Each pair is two rows. How far apart are they, by a hidden measure? 0 means very close, and 20 very far. Two or three weighted sums of its numbers give each row a place; it is the straight-line distance between the places.
(-5 -3 -4 23 16 -17 8 -25 58 -41 3 0 28 19 -44 4 -32 5 -7)
(16 -12 10 -2 -8 -28 30 43 -29 21 -16 -11 -11 12 -8 7 -25 -27 -29) ~ 12
(0 18 -9 20 7 -12 3 -30 55 -43 0 2 28 9 -33 9 -26 6 5)
(-28 -13 17 33 38 16 -14 18 6 -51 25 -33 15 16 35 21 17 29 29) ~ 5
(-25 -9 18 35 33 15 -15 13 11 -54 28 -32 24 17 39 24 18 29 31)
(-45 -11 -9 24 38 44 -24 29 -21 -6 9 -35 -5 -4 31 43 9 12 37) ~ 9
(-6 -30 2 -6 -7 10 -16 9 -27 37 -31 9 0 -5 -3 -45 23 18 -8)
(-39 21 -19 -18 -14 -3 -48 3 -31 25 19 25 -43 3 12 2 24 -5 20) ~ 13
(15 -18 13 6 -12 -42 34 42 -27 14 -18 -9 -8 12 -9 4 -28 -25 -40)
(39 31 -10 -45 -10 30 -12 2 3 20 5 32 -47 -17 -7 26 15 -10 -1) ~ 7
(9 -14 7 -12 -4 24 -19 2 -12 32 -7 10 9 -4 -1 -30 19 20 -2)
(27 -16 -2 12 3 -30 19 35 -4 10 2 -16 -12 13 2 16 -34 -25 -9) ~ 4
(-7 -33 21 -2 -17 -26 37 23 -24 20 -15 -17 11 1 -3 -7 -24 -22 -35)
(38 24 11 -41 -8 7 -11 5 15 -22 18 37 -31 -3 0 3 26 7 -27) ~ 4
(12 7 26 -3 -8 15 -9 -18 22 30 -13 21 31 -12 14 -45 12 16 2)
(3 -34 28 9 -24 -34 44 15 -19 3 -17 -5 22 -11 -3 -4 -27 -23 -45) ~ 9
(19 -20 17 5 -11 -38 31 43 -20 11 -14 -13 -7 12 -9 4 -32 -21 -35)
(-35 12 -14 13 26 52 -9 32 -27 13 3 -34 -2 -26 36 51 6 11 40) ~ 7
(-47 -2 -24 -11 -13 -23 -47 -8 -31 28 -1 28 -42 6 10 -5 24 7 16)
(-18 11 -29 8 18 -2 5 -12 4 12 -2 -46 -6 22 -40 19 -22 -24 -1) ~ 16
(40 32 -9 -43 -7 8 -8 -1 16 -3 11 29 -31 -1 4 16 22 7 -8)
(-3 2 24 31 13 17 -10 3 6 -70 21 -23 38 3 45 -3 16 20 43) ~ 9
(23 -21 20 -4 0 17 -12 -16 16 17 -1 25 41 12 -13 -38 15 34 -27)
(23 21 -25 -49 -15 28 -5 12 -21 7 8 18 -50 -19 -2 2 33 -12 -18) ~ 6
(2 50 -4 17 -4 2 -4 -29 30 -23 -1 -9 13 -14 -16 15 -24 -1 22)
(-44 -1 -20 -10 -14 -21 -47 -1 -30 21 6 31 -40 9 8 -3 22 8 14) ~ 12
(-20 -17 22 47 42 17 -18 17 28 -43 39 -30 19 25 21 29 10 38 21)
(25 -10 -3 12 4 -29 21 33 -7 8 -1 -16 -12 14 6 15 -34 -25 -4) ~ 8
(-45 -19 4 23 40 37 -19 34 -12 -20 15 -34 -3 -3 29 34 11 21 31)
(18 -16 16 -4 0 7 -10 -24 19 18 -3 28 44 15 -11 -46 16 37 -26) ~ 3
(-25 -3 -27 5 23 -10 6 -15 12 -5 -11 -37 -2 25 -42 4 -26 -14 -5)
(19 -18 15 9 -15 -12 41 -5 -6 11 -11 -6 23 -38 17 10 -19 -23 -7) ~ 2
(2 25 -4 22 6 -11 3 -28 57 -37 -2 1 25 4 -29 12 -26 4 7)
(-24 20 -31 -13 -7 -13 -41 -22 -22 20 22 30 -27 12 17 -2 23 -2 13) ~ 15
(2 45 -14 15 -3 24 -11 -12 -21 -25 7 -31 32 -30 67 31 19 8 69)
(-32 -18 11 35 44 40 -15 36 10 -11 24 -30 3 3 20 46 3 23 24) ~ 6
(11 -14 18 -4 -6 1 -2 -16 7 25 -20 25 36 3 -1 -56 21 30 -21)
(-34 -16 13 23 32 30 -18 25 -14 -46 15 -30 16 2 35 10 13 17 32) ~ 5
(25 -18 11 12 -8 -47 34 35 -8 2 -11 -11 -1 16 -5 8 -34 -22 -33)
(-17 6 -18 18 18 -3 2 -13 20 4 -2 -33 -1 23 -42 24 -27 -18 0) ~ 3
(-44 -14 -13 -7 -20 -29 -38 -14 -33 19 -15 33 -32 7 6 -11 23 18 17)
(37 33 4 -47 -9 16 -2 -16 10 24 -8 14 4 -14 3 4 30 -28 13) ~ 14
(19 -10 29 1 -4 19 9 10 27 36 4 26 36 -13 14 -59 4 11 -4)
(-27 35 -30 -4 -5 -10 -54 -17 -5 3 32 21 -31 17 19 11 20 3 22) ~ 16
(-12 -7 -11 21 23 -10 8 -19 30 -15 -2 -22 14 28 -55 9 -29 -8 -13)
(18 -15 11 3 -11 -32 32 42 -28 18 -14 -12 -14 11 -9 10 -26 -27 -31) ~ 2
(31 27 -6 -45 -16 32 -5 11 -10 8 14 25 -50 -25 -2 12 24 -5 -17)
(-41 -22 -9 -5 -15 -27 -31 -17 -30 19 -20 34 -27 10 1 -16 21 17 18) ~ 11
(16 -12 8 -5 -13 -31 30 42 -30 19 -14 -10 -12 12 -9 4 -28 -25 -31)
(-29 -1 -31 8 20 -9 5 -16 9 -6 -10 -43 -6 22 -40 -1 -27 -12 -3) ~ 4
(-21 13 -18 8 -7 -15 -34 -37 7 -14 10 36 1 20 5 1 12 27 8)
(27 -14 35 -34 -18 16 17 9 10 1 12 10 -1 -6 4 -32 29 -12 -24) ~ 19
(-22 -2 -21 6 20 -9 13 -22 17 -17 -9 -33 7 19 -44 -10 -28 -3 -14)
(38 36 6 -44 -13 25 3 -20 13 44 -16 7 7 -22 8 6 29 -39 23) ~ 7
(30 21 -1 -43 -13 15 -4 12 1 -18 16 26 -40 -11 0 -1 31 2 -31)
(17 -37 34 17 -20 -25 46 -1 2 -4 -2 -4 36 -26 9 4 -28 -19 -22) ~ 3
(36 -16 1 26 -2 -30 31 2 21 -7 0 -10 15 -8 12 17 -29 -15 4)
(32 -15 2 18 -6 -28 33 3 10 -2 -4 -5 14 -14 16 15 -28 -18 -5) ~ 3
(-15 -30 19 0 -2 -13 -8 -27 -21 17 -24 42 5 -3 -11 -37 7 8 26)
(7 31 19 -6 -17 17 -24 -32 15 33 -18 15 21 -12 26 -31 15 12 19) ~ 9
(25 -16 11 11 -2 -29 23 41 -10 10 -5 -14 -9 15 -6 14 -33 -26 -18)
(-14 -11 -13 16 25 -9 8 -20 29 -14 -2 -26 8 29 -51 8 -29 -9 -13) ~ 1
(-39 -9 -23 -13 -9 -26 -41 -15 -37 36 -5 29 -36 5 13 -7 21 3 28)
(7 -41 34 14 -27 -27 48 2 -3 -2 -3 -8 38 -17 4 0 -25 -18 -31) ~ 13
(19 -12 10 5 -16 -12 37 -6 -13 13 -16 -6 16 -32 15 10 -21 -24 -10)
(-2 -37 28 7 -24 -28 46 15 -19 10 -11 -12 24 -3 -2 -4 -26 -22 -41) ~ 3
(17 -1 -15 -42 -18 27 12 15 -18 13 5 6 -27 -11 6 -20 35 -15 -11)
(16 -10 7 -5 -9 -28 28 40 -32 22 -13 -12 -15 12 -6 7 -26 -25 -28) ~ 16
(-12 0 22 32 20 15 -14 4 5 -64 19 -31 33 6 45 12 15 21 39)
(-26 -10 -1 39 40 38 -25 24 10 1 23 -33 -1 1 26 55 1 26 36) ~ 14
(8 -18 13 -5 -4 33 -25 -2 -2 33 -12 7 9 -6 -2 -25 10 15 -6)
(6 -27 15 -5 -4 4 3 4 -5 34 -21 23 25 1 -1 -63 23 24 -21) ~ 1
(-16 -8 -13 14 23 -12 9 -27 38 -32 -6 -18 17 23 -49 -3 -26 -4 -14)
(8 10 18 -5 -12 6 -13 -24 14 28 -20 23 36 -1 12 -43 19 25 -2) ~ 8
(-11 1 -1 9 16 -7 12 -28 31 -35 -6 -10 18 8 -39 -20 -30 10 -8)
(-2 36 17 16 -4 11 4 -25 17 -28 -4 -12 5 -18 -16 -12 -27 6 13) ~ 5
(-27 5 -13 23 31 36 -19 25 -5 -10 26 -32 8 4 27 41 7 22 31)
(4 65 1 15 -10 11 -6 -22 19 -15 0 -16 5 -22 -12 15 -19 -8 29) ~ 6
(-22 -23 14 8 -2 -14 -13 -30 -11 2 -19 44 1 5 -11 -26 6 19 15)
(2 -15 -2 -3 -8 -28 26 29 -33 21 -18 -13 -12 13 2 2 -27 -27 -26) ~ 10
(33 24 -9 -44 -15 35 -9 11 -10 9 13 25 -52 -19 -5 13 23 -9 -13)
(31 17 4 -41 -13 7 -4 4 1 -13 6 23 -16 -7 5 -15 40 -6 -24) ~ 2
(-27 1 -33 8 21 -9 4 -17 7 -6 -8 -41 -7 22 -37 5 -25 -13 3)
(18 -3 28 2 -6 23 2 -7 30 33 1 25 40 -15 13 -51 4 14 -1) ~ 7
(-13 8 -19 21 17 -4 -3 -16 27 2 -1 -30 1 20 -44 29 -26 -20 5)
(29 21 -3 -44 -12 11 -7 8 1 -15 13 24 -29 -7 4 -5 38 -1 -30) ~ 7
(3 28 1 33 11 14 -15 -6 8 -39 29 -32 32 0 50 30 17 21 50)
(-4 2 23 13 6 5 23 -14 18 -37 12 -6 16 -6 -32 -34 -29 12 -6) ~ 9
(21 -15 13 3 -16 -3 39 -5 -8 13 -14 -7 21 -38 19 12 -20 -24 -6)
(-41 6 -28 -12 -13 -24 -50 -11 -35 26 3 24 -41 10 13 1 25 3 22) ~ 18
(-4 31 -9 -5 2 7 -20 -49 -8 18 3 24 5 -19 3 -5 19 5 56)
(26 -17 1 17 -7 -46 32 22 4 -2 -2 -11 3 14 5 8 -33 -18 -17) ~ 8
(34 -13 2 20 -3 -27 34 -1 12 -2 -1 -10 14 -15 13 18 -31 -18 0)
(-11 -23 24 5 0 -5 -3 -32 -10 6 -19 43 11 -5 -11 -35 3 14 25) ~ 7
(28 32 -23 -47 -15 38 -3 4 -21 27 1 18 -50 -26 3 19 23 -21 2)
(-28 17 -15 14 21 48 -10 31 -24 4 10 -31 5 -15 32 40 10 11 36) ~ 10
(-40 -12 -19 -11 -13 -27 -40 -17 -39 31 -12 33 -36 1 9 -10 21 7 31)
(12 -10 -5 2 -3 -26 23 32 -22 19 -10 -15 -14 11 3 6 -28 -22 -14) ~ 12
(7 31 -1 29 12 16 -17 -11 8 -35 30 -35 35 -1 48 32 14 19 53)
(33 27 -8 -45 -15 34 -8 6 -9 16 10 23 -51 -22 -4 17 19 -10 -10) ~ 11
(-19 -6 -21 5 22 -11 12 -24 22 -21 -11 -28 8 25 -45 -7 -25 -5 -15)
(-17 -4 -9 8 11 1 12 -11 8 -14 4 -30 -1 12 -35 -20 -29 1 -4) ~ 6
(35 32 1 -43 -7 9 -5 -13 16 4 -2 25 -5 -8 6 2 31 -16 -1)
(5 39 -5 20 -6 -2 0 -26 41 -31 0 -4 19 -7 -22 14 -26 2 16) ~ 5
(10 -18 11 -10 -3 19 -14 3 -14 30 -15 13 13 2 -2 -34 20 22 -15)
(11 33 21 -5 -14 25 -25 -32 21 33 -6 15 22 -14 23 -29 12 12 24) ~ 5
(-3 -34 7 -4 -6 5 -6 10 -25 39 -35 13 8 2 0 -53 23 22 -17)
(38 24 6 -42 -6 3 -7 -5 17 -11 7 32 -13 -7 2 -1 33 -7 -16) ~ 1
(-22 -12 3 7 -12 -17 -17 -36 -12 5 -18 38 3 5 -1 -21 14 27 21)
(-39 -14 11 31 44 32 -17 31 1 -24 19 -34 2 2 28 37 9 31 24) ~ 10
(-12 -13 -10 19 20 -15 10 -21 38 -25 0 -15 22 26 -55 4 -28 -4 -16)
(37 34 0 -43 -9 20 2 -21 11 32 -14 11 6 -19 3 6 31 -35 17) ~ 5
(-7 -33 2 -5 -8 7 -10 17 -30 39 -31 11 -2 -4 1 -51 25 19 -10)
(7 -35 25 16 -22 -37 45 8 -8 -3 -16 -6 25 -16 4 -1 -27 -19 -37) ~ 6
(23 31 -22 -50 -21 48 9 3 -26 40 -4 3 -46 -35 5 15 28 -26 5)
(-21 -1 -12 4 16 -4 12 -9 8 -13 -1 -34 -4 17 -33 -17 -29 -7 -2) ~ 8
(10 -26 23 0 -5 10 7 11 16 29 -3 21 33 -1 8 -60 10 19 -16)
(4 -41 34 11 -27 -25 46 7 -4 5 -4 -8 35 -20 2 0 -23 -17 -29) ~ 6
(-1 7 28 16 5 3 20 -16 26 -42 13 1 22 -6 -35 -33 -29 13 -7)
(8 -20 11 1 -17 -43 31 34 -37 16 -24 -7 -6 8 -6 -1 -29 -25 -49) ~ 15
(22 -15 11 5 -5 -30 28 46 -18 14 -7 -15 -10 14 -7 12 -33 -28 -23)
(-9 -20 24 1 1 -5 -3 -34 -11 11 -17 43 17 -9 -12 -36 7 13 29) ~ 11
(-11 -21 22 1 4 -11 -2 -36 -19 15 -24 43 14 -5 -11 -35 7 6 27)
(-11 -10 -9 21 22 -13 10 -18 38 -19 -1 -15 17 28 -52 9 -28 -7 -16) ~ 7
(-15 15 -20 7 -7 -11 -34 -35 6 -11 12 33 2 15 10 1 14 26 14)
(-37 17 -28 -7 -9 -19 -56 -9 -20 16 24 24 -40 16 17 6 22 6 17) ~ 6
(20 -12 -2 2 -7 -34 32 30 -16 12 -13 -12 -6 12 -2 5 -27 -21 -24)
(-23 -12 3 5 -8 -15 -14 -36 -9 5 -22 34 5 -2 -1 -16 13 24 27) ~ 10
(16 -4 4 -15 -12 -11 30 40 -33 33 -10 -15 -11 5 -8 8 -22 -31 -16)
(-25 -6 -26 6 25 -8 8 -19 14 -8 -11 -36 0 25 -43 1 -25 -10 -9) ~ 2
(-47 -12 2 20 35 37 -17 33 -23 -28 8 -29 2 -7 35 25 12 17 33)
(27 -19 0 16 -4 -43 32 21 -1 1 -3 -12 5 14 7 9 -34 -19 -13) ~ 3
(17 -38 33 21 -24 -28 45 2 3 -2 -5 -6 33 -26 7 4 -27 -19 -26)
(-36 -15 14 28 39 26 -17 28 -5 -42 18 -33 10 9 35 24 16 24 30) ~ 6
(-23 -29 13 -1 -4 -18 -15 -20 -22 17 -20 43 -4 1 -8 -33 8 13 19)
(-43 -1 -30 -12 -15 -26 -53 -11 -33 30 -1 26 -43 9 16 1 25 7 25) ~ 11
(-11 20 -25 24 13 -9 -9 -18 38 -5 -1 -26 0 17 -32 36 -26 -8 19)
(-8 18 -29 10 13 -11 5 -18 27 -8 1 -21 11 25 -30 20 -24 -9 5) ~ 1
(-26 4 -35 9 24 -9 -3 -19 15 -2 -6 -42 -6 22 -36 15 -25 -15 3)
(-6 -21 -3 -8 -6 15 -25 3 -23 35 -27 11 -2 1 0 -37 23 26 -6) ~ 4
(-7 -28 16 -2 -15 -26 35 25 -32 19 -20 -15 3 4 0 -7 -24 -28 -39)
(-2 69 -8 7 -11 10 -10 -26 10 -10 -7 -21 -1 -22 -6 11 -18 -7 33) ~ 8
(-19 20 -28 4 -11 -16 -40 -31 5 -14 19 33 -8 28 13 0 14 16 6)
(12 -21 21 0 -5 7 8 5 15 33 -10 26 34 0 4 -62 13 20 -17) ~ 10
(26 -21 9 18 -5 -48 34 22 0 -2 -7 -8 3 13 -3 7 -34 -17 -23)
(33 22 7 -41 -11 13 -8 8 9 -19 20 38 -38 -6 -2 5 25 5 -30) ~ 3
(-44 -15 1 19 32 43 -21 31 -24 -27 10 -29 4 -7 31 17 10 11 39)
(-29 -14 2 40 42 47 -18 33 6 2 22 -37 0 -3 27 51 3 22 33) ~ 10
(21 20 -39 -47 -15 25 -4 8 -21 18 -1 14 -43 -15 7 3 35 -11 -1)
(30 24 -9 -44 -14 32 -7 10 -7 11 11 28 -52 -20 -4 12 25 -4 -14) ~ 4
(11 -30 24 16 -19 -35 44 2 -6 0 -20 -3 22 -19 5 3 -24 -17 -33)
(46 33 25 -39 -7 19 2 -18 27 37 -6 17 6 -19 6 15 19 -29 20) ~ 4
(18 -3 -3 -44 -21 25 9 14 -20 6 6 3 -22 -8 4 -20 35 -14 -17)
(35 -4 0 5 -4 13 32 -2 13 20 15 -14 17 -35 13 24 -18 -21 33) ~ 4
(-20 17 -15 -6 -11 -7 -16 -55 -21 30 -19 24 1 -23 11 -5 23 19 62)
(-3 4 23 12 7 4 22 -13 17 -37 10 -3 14 -3 -28 -36 -30 10 -6) ~ 6
(-41 13 -34 -11 -14 -24 -54 -13 -27 22 11 19 -41 12 18 7 26 8 22)
(-24 0 -12 2 -12 -13 -20 -44 -12 11 -16 29 2 -3 7 -6 20 27 34) ~ 10
(-41 -1 -8 -4 -10 -18 -44 2 -20 2 13 37 -31 21 1 -8 15 12 -6)
(27 -18 7 22 -5 -51 34 25 6 -10 -3 -11 5 13 3 10 -37 -15 -25) ~ 12
(30 24 -1 -43 -13 20 -5 13 -1 -14 20 29 -46 -13 -2 1 30 3 -31)
(15 -35 15 -5 -4 10 -3 2 -3 28 -17 20 27 5 -10 -49 17 29 -29) ~ 1
(-14 -5 -13 18 20 -9 8 -14 26 -9 -1 -24 9 31 -52 16 -29 -12 -14)
(-1 -17 11 -5 -21 -37 35 32 -39 21 -27 -8 -6 5 -6 -5 -24 -24 -50) ~ 4
(7 -39 32 10 -28 -22 47 4 -1 1 -6 -9 40 -20 3 0 -24 -19 -27)
(5 -25 18 -2 -5 19 8 24 4 42 -1 18 16 -11 6 -59 9 8 -3) ~ 7
(-23 0 -27 9 20 -11 4 -22 14 -5 -9 -39 0 24 -41 4 -26 -13 -7)
(7 -12 12 -12 -7 34 -18 13 -13 35 -5 9 0 -14 9 -28 14 5 7) ~ 8
(-10 8 14 28 17 16 -15 2 4 -59 17 -30 35 -2 50 10 16 18 44)
(41 33 0 -43 -6 5 -9 -10 21 4 4 28 -19 -6 4 19 18 1 -2) ~ 6
(-31 -14 4 39 43 43 -18 35 6 2 22 -33 0 -1 23 50 1 21 30)
(30 21 -5 -45 -13 10 -6 9 -1 -17 16 30 -36 -8 0 -4 37 1 -32) ~ 9
(-17 -1 2 39 37 18 -22 17 17 -27 39 -32 21 24 24 39 7 32 32)
(40 33 9 -43 -11 16 -1 -17 17 28 -9 19 3 -13 3 9 27 -27 14) ~ 17
(-21 18 -27 1 -7 -15 -41 -29 2 -9 21 35 -8 26 11 0 15 16 4)
(-14 -8 -11 15 23 -13 11 -25 40 -30 -5 -14 19 26 -52 1 -28 -1 -16) ~ 16
(43 30 10 -41 -7 7 -4 -10 26 5 -1 29 -5 -8 5 10 25 -14 2)
(-39 -24 -4 -8 -15 -29 -29 -15 -34 21 -19 34 -25 4 2 -20 19 17 19) ~ 11
(27 30 -15 -48 -16 38 -2 10 -18 16 11 18 -55 -28 -2 11 29 -13 -13)
(-6 13 -3 36 23 19 -23 6 14 -30 33 -31 27 18 31 35 12 26 40) ~ 12
(-7 -25 -2 -8 -11 14 -24 6 -26 33 -24 8 -2 2 2 -37 23 21 -3)
(-19 -11 11 7 -4 -12 -14 -36 -9 3 -18 37 5 3 -4 -21 9 24 25) ~ 2
(4 -11 10 -9 -10 32 -19 8 -26 44 -23 3 -10 -21 13 -27 17 0 9)
(9 -38 36 12 -27 -21 47 1 1 3 -6 -7 37 -19 3 -1 -25 -16 -27) ~ 4
(-22 -12 19 41 39 13 -19 14 19 -52 30 -30 20 26 29 27 15 32 29)
(-17 -6 7 4 -6 -5 -12 -43 -11 9 -21 33 8 -11 0 -19 13 20 40) ~ 6
(25 -20 10 19 -8 -49 33 29 -2 -3 -9 -10 2 13 -2 8 -33 -17 -29)
(-8 13 -28 16 16 -12 4 -19 41 -22 0 -15 16 23 -38 16 -26 -8 1) ~ 2
(23 -23 11 24 -13 -54 37 19 2 -11 -11 -1 9 1 6 7 -33 -16 -32)
(31 27 -1 -44 -9 3 -6 4 5 -15 8 31 -20 -5 5 -6 35 -2 -24) ~ 3
(-5 -34 23 1 -25 -31 40 21 -25 12 -18 -11 15 -2 0 -6 -25 -21 -41)
(22 12 15 -7 -2 25 -24 -30 29 18 16 21 36 1 3 -24 8 25 3) ~ 12
(-1 5 26 17 7 5 18 -18 28 -43 7 -1 23 -6 -32 -32 -30 13 -7)
(32 28 -11 -45 -13 35 -10 8 -9 17 5 22 -52 -24 -3 17 21 -10 -9) ~ 7
(35 19 8 -44 -10 16 3 -12 10 19 -5 14 3 -14 5 -8 33 -32 1)
(-19 -1 -23 15 22 -9 3 -17 20 -6 -6 -35 1 25 -46 15 -27 -14 -3) ~ 9
(22 33 -30 -50 -19 42 3 4 -26 27 1 8 -48 -30 5 12 30 -16 -4)
(21 -11 9 2 -5 -23 23 39 -17 17 -5 -14 -14 8 0 14 -30 -27 -16) ~ 2
(24 -17 2 15 -7 -46 30 25 0 -4 -6 -9 1 11 1 7 -32 -17 -20)
(-16 -1 18 31 27 13 -17 5 6 -61 23 -29 28 13 42 14 17 24 36) ~ 7
(-4 -2 -7 22 18 -15 8 -26 54 -43 0 -1 27 22 -47 4 -29 3 -12)
(25 32 -28 -52 -17 38 2 3 -21 20 3 9 -48 -29 6 12 34 -14 -6) ~ 4
(40 29 -6 -43 -10 28 -15 -1 6 22 8 34 -44 -16 -4 24 15 -8 4)
(-12 -5 9 8 12 -1 19 -16 16 -29 2 -13 13 6 -37 -29 -28 4 -9) ~ 4
(13 -25 12 16 -18 -52 37 19 -15 -1 -24 -4 5 4 -1 0 -32 -21 -46)
(5 26 16 -6 -12 18 -22 -29 12 34 -19 13 19 -16 27 -35 15 12 19) ~ 10
(1 6 9 42 26 9 -23 1 31 -44 44 -30 34 23 28 30 12 35 37)
(30 27 -12 -44 -15 32 -9 10 -9 8 12 27 -52 -20 -3 9 25 -6 -14) ~ 13
(-2 -31 27 3 -25 -35 40 20 -27 10 -24 -7 14 -3 1 -5 -27 -22 -46)
(-17 18 -18 7 -8 -13 -34 -34 7 -12 13 35 1 18 10 2 13 25 11) ~ 16
